One turn moves each row of this set onto another row. After a few examples, where does it send each row asked below?
para: [ -3  31 -16 -13 -13 -19  18  20  -7   4  -5  20]
votir: [  6  -7 -32   7  22  -4   4  31 -15  19  25 -18]
fazos: [ 14  19 -19   5  15  -7  -3 -13 -20   1  -8 -32]
Fom: [ -7  17 -16  16   4  -6 -12 -12 -31 -15 -13  22]
Vulal: [-11  -4  -4   1  17  -3   1  15  22 -29 -20   0]
kogav: [  5   7 -20   3   5  -2  -2 -25 -20  -5  -9  35]
gefig: [-19  -7   3  23  -9  -5  13  13  -6 -20  28  10]
Fevi: [ 14   8 -23   1  12 -10  -1  36 -27  15  21  -7]
Zupab: [ -8  -4  -9   0  22  -1 -10   6  19 -33 -20   7]
Gor: [ -5  -3 -28 -15 -21 -33  14  10  -9  -9  32 -16]
Sune: [-11 -11 -47 -18  18 -10 -22  14 -24 -11 -11  -4]
Gad: [-27  -2 -11  29  -4  -3  12  19 -12  -7  26  15]
Netak: [ -8  15 -20  10   7  13  -5 -20 -20   0  -7  27]
zev: [ -9  -7 -35  -7  17 -29 -17  20 -30 -20 -12 -10]
konak: [ 12  16 -23 -14  -5 -16  26  17   8  15   2  26]
zibal: [ 15 -38 -37   1  17  -5  -6  15  11   7  -2  14]
seso: [ 21  -4 -29  14   8 -17   7  23  -5  14  37  -9]
kod: [  4   6 -18   0  14  -4  -6 -30 -10 -11 -14  28]
Lutof: [ -1   8 -29  15  16  -3   0 -22  -6  -4 -10 -35]
tuk: [  5  12 -15  -9   0 -17  25  16  15   7   5  34]
nopi: [  3 -38 -22  13  -4  10 -15  14   4 -12  22  -3]
fena: [ -2 -21 -39 -20  14 -21 -21   4 -30 -18  -4   2]
reb: [-10  10  -2  -7  26  -9   6  16   6 -15 -30  -3]
vofef: [ 26  -4 -30  11  16  -9   2  26  -8  17  25 -12]
mopu: [-27   1 -16  -2  18  -6   8  15  17 -20 -26   4]
mude: [ 16 -14 -24  29 -10   6   4 -20  16   2   5   5]
Fon: [-15   8 -41  -5 -24 -27  13   1 -17  -4  16 -24]
gamef: [ 13 -18 -38 -16 -15 -19  19 -19  11  11  -2   0]
doli: [ -1 -18 -21  -5 -27   0   2 -29   6 -16   5 -11]
dig: [-12  11 -21   7 -15 -39  21   8 -19  -8  12 -26]
Zime: [ -6  22 -22 -15  -7  -9  29  17   8  17   2  14]
nefov: [  5 -21 -40 -18  19 -21 -22  -1 -27 -14   6 -10]
tebar: [-17   4   9  28  10  -9  16  20 -14  -8  15   9]
Kove: [  5 -17 -30  -7 -18  -9  11  15  36  -8  -4  -6]
piv: [ 18   2 -35   6  13 -16  -9 -14   4 -13  -3 -37]
baz: [  6 -34 -21   7  -6   2   3 -16 -13   7  25  20]
Zugu: [ -8 -36 -23 -30  -6  -6   2  10   9 -10   0  15]
nosok: [ 18   6 -24  13  13  -5  -3 -15   5  -9  -9 -35]
Pasi: [-16   2   5  18 -10  -3  13   8   2 -19  26  21]
Zireb: [-10  -5 -28 -12 -24 -35  14   2 -16 -15  22 -21]

gefig -> Zireb
Pasi -> Gor
Where do these go?
mopu -> Gad
reb -> tebar
mude -> Kove

One turn moves each row of this set onto another row. After a few examples, where does it send each row asked below?
maku: [-14 -29  -2 -11  10  12  -2 -17  23 -11 -19 -25 -18 -13   6  11  -5  18
 -64  17 -29 -18   9   0  15   1   7  -5  32]
tuda: [ 14  20 -34   3  10 -10  31  12  36  -8  -7   7 -26  21 -20  28  17  29
   3   1  -8 -22  14   5   4 -14  -5  -1 -10]
fik: [ 30  25  -1  11   8 -47  26  16  -2  -2  -3   3   1  -2 -12  13 -20   4
 -29  13   4 -17   8  29  10  16   2   7 -12]
Mobi: [ 10   2   4   3  -9  -6  18 -19   6  12   0  25 -21 -12 -17  31 -16  -3
 -12  15 -23 -31  49  10  22 -14 -13  12 -17]
til: [-15  -2  -5  16 -11  -8  -5 -42   8  10  10   7 -11  -7 -20  20 -10 -18
  -9  19 -22  -7  25   2  32  -7 -28  16   0]
laki: [-10  -5   4 -14  -2  23  -1 -30 -10  29   2   1 -12  -6  11  32  -3  -5
  -5   1  -4 -16  21  14  11 -40 -16  12  10]
Sogo: [ -6  -2   3 -10   7   1  29 -12  12  24  -8  30  -8  -2 -15  19 -28 -18
   9  17 -31 -33  31  13   9 -27 -25   3  13]
Tized: [ 26  12  10 -10   5 -40  30   8 -15   1  -4   6   9  19   0   3 -35  -8
 -24  -3  -1  -3   7   7  26  10 -11 -14  -1]
fol: [-10 -36  -3  -8  16  16  -4  -3  23  -5  -9 -28  -9 -18   6  22  -4  17
 -58  14 -28 -26   7  17   2   6   2  -6  41]
muvil: [ 13  10  14  14  29 -37  20  30  -1  -9   5  -8  15  16  -1  10 -28   6
  -4   2  15 -21   4  16  14  13 -17 -19   0]
zage: [ 23  21   1   6  -7 -18  16   1 -11  14   4  -5  18   8  -7  44 -27 -17
 -11  21  18  13   9  25   2   6  -5  11  12]
taga: [-10 -25   8 -10   4   4   1 -15  23  29   4  15 -10   5   5  27 -14 -16
  16  25   4 -18  44   5  22 -21  -8  14   3]
tesav: [-21 -30  -7 -16  11   7   5  -5  31 -13 -27 -21 -15   0   9  18   3  22
 -50  16 -32 -17   3   5   4  12  13  -6  41]
fila: [-10 -34  -8  -8  19  14  -2   1  27  -8 -10 -30  -9 -14   5  22   1  22
 -56  13 -26 -24   2  16   0   6   3  -8  42]
mot: [ 28  -6  -6  -3  14 -47  23  30  -3   6   6  -3   1  -8  -8   8 -14   2
 -12  28  25  -1   5  27  18  -1   4  18   1]
riz: [-12  14 -39  16   8 -11   6 -15  36  -9   4  -9 -17  23 -23  18  20  12
   6   6  -8   2  -6  -3  14  -8 -21   3   7]
risup: [-14 -39   1  -7  14   3   7  -4  17 -18 -11 -28   5 -15  10  24 -16  24
 -58  24 -15 -13   2  13  14  15   8 -10  36]
lera: [  6   7  -7  -1 -15  16  14 -20   6  19   4  10  -1   8 -12  59 -14 -13
   8  20  -1   4  34   8   7 -21 -15  12   9]
fina: [ 20 -12  -8  15   5 -41  11  25  -9 -16  13  -9  21  -9 -11  10 -15  -6
  -1  -4  -8  -5   5  -1 -13  12   4 -25  13]
libe: [  1  17 -28  -9  27 -12  41  19  33   4 -14  12  -8  25 -16  13  -4  10
  18   5 -12 -22  -5  13  -8 -22 -15  -9  20]
mavut: [ -8 -24   0 -10  13   0   0  -9  19 -13 -19 -31 -11 -13   9   7  -8  18
 -70  17 -23 -14   1   5  13   9  10  -6  33]
lupu: [ 12 -12 -34 -10  15 -11  28  23  31   1   3   3 -23  11 -16  22  17  23
  17  18  13  -6  13   4  13 -30  -3  12   2]
luze: [ -8 -33  -3  -7  19  10  -4   3  22  -7  -9 -30  -6 -17   7  20  -4  18
 -60  13 -25 -24   1  20   1  11   4  -8  41]
ludal: [ 15  13 -23 -15  12 -13  37  11  20 -10  -8   6 -12  43  -8  14  -1  18
   3 -15  -5  -4   3 -13  17 -14 -14 -22   1]
des: [ -6  -1 -10   7  26   3  23  15  30 -11   4   2 -12  30  -9  26   0  22
  24  -6  -1 -28  20  -8  13 -19 -26 -23   0]
doma: [ 10  12   8  -6  10 -20   3  -2 -27  21   1 -16  11  -6  18  15 -15  -6
 -27   2  21  -5 -12  36   3  -9  -4  10  13]
Finik: [-17 -38 -10  -9  18  11  10  -2  29 -21 -12 -29  -1  -5   8  27  -4  34
 -50  19 -16 -13  -1   7  10   8   8 -13  38]
Fizib: [  7 -29   4  10 -11 -13   3  -5  -9  -3  16   9   8 -23 -14  22 -19 -17
   6   0 -30 -16  38 -12  -1  -7  -7 -18   8]
loro: [-20 -45  -1  -9  11  17   6 -13  23 -15 -11 -22  -2 -14   8  29 -11  25
 -51  24 -23 -16  11   6  15   4   4 -10  35]
fofa: [ -1  14 -26 -11  17   7  12   2   9   9  -3 -19 -10  21  10  25  20  22
   1 -11  16  -6 -17  16  -7 -33  -7   0  16]
Moke: [ 11  -5  13  -2  17 -40   6  16   6  20   3  -4  15   7  12   9 -27 -16
  -7  26  30  -6   9  26  13  12   5  11   7]
Vizo: [ 13  17   5  -3  20 -40  34  17  -2  13 -10  12  14   2  -9   2 -38 -17
 -10  17  -6 -20  -2  32   1   2 -11   1  18]
pas: [  5 -19 -27   9   3  -8  13  13  18 -18  11  -2  -1   3 -17  23  10   9
  23 -11 -22 -11  17 -21 -14 -14  -3 -28  12]
bet: [ -3 -13  28   8  11  -4  11  -5  -4   7   9  13   0  -1  -5  24 -35 -10
   4   8  -9 -35  44   3  29 -10 -30 -11  -6]
galol: [  5  19 -10  22   5 -46   1  -9   2  -4   7 -15   8   3 -15   4 -12 -10
 -23  16   3   7 -13  19  20  21 -14  10   5]
Vuse: [-12 -24 -10 -11  15   8   2  -7  29 -16 -20 -31 -17  -6   6   9   2  25
 -61  14 -24 -14  -1   0  10   3   9  -8  34]
kofep: [  7  -6   6 -17  -7   0  25 -19   0   9  -2  24 -14  17  -7  20 -24  -8
  -4  -4 -24 -14  38 -14  34 -21 -24 -12  -5]
tiput: [ 15  25 -28   2   1   1  23   7  19   3   0  -7   2  29 -12  52   2   6
  12  11  16  13   2  11  -7 -11  -6   3  15]
gafe: [ -2  -4 -23  -7  25 -11  13  20  45   7  -2  -5  -8  34   5  20  12  13
  24  13  24  -7   5   5   3 -14   2   1  11]
lapof: [-16 -28   1 -14  12  -4   4  -2  22 -12 -26 -23  -8  -5  11  13  -5  18
 -58  19 -27 -15  -1  12   4  20  15  -5  40]
gudo: [  9 -28   1  -9  -2  -9  16  -3   3  20   9  19 -18 -19 -13  24 -13  -7
   2  32   0 -14  43  10  30 -28 -10  24  -5]
tepiv: [-20 -34   3 -16   5   6   2 -12  22  -8 -25 -17 -13  -9  10  18  -7  14
 -55  20 -34 -18  10   8   8  13  12  -2  39]

til -> riz
lupu -> mot
Where do these go?
gafe -> Moke
maku -> Vuse
muvil -> bet
tesav -> lapof
fina -> Fizib
libe -> Vizo
ludal -> Tized
fila -> luze
Mobi -> tuda
lera -> tiput
doma -> laki
Finik -> risup

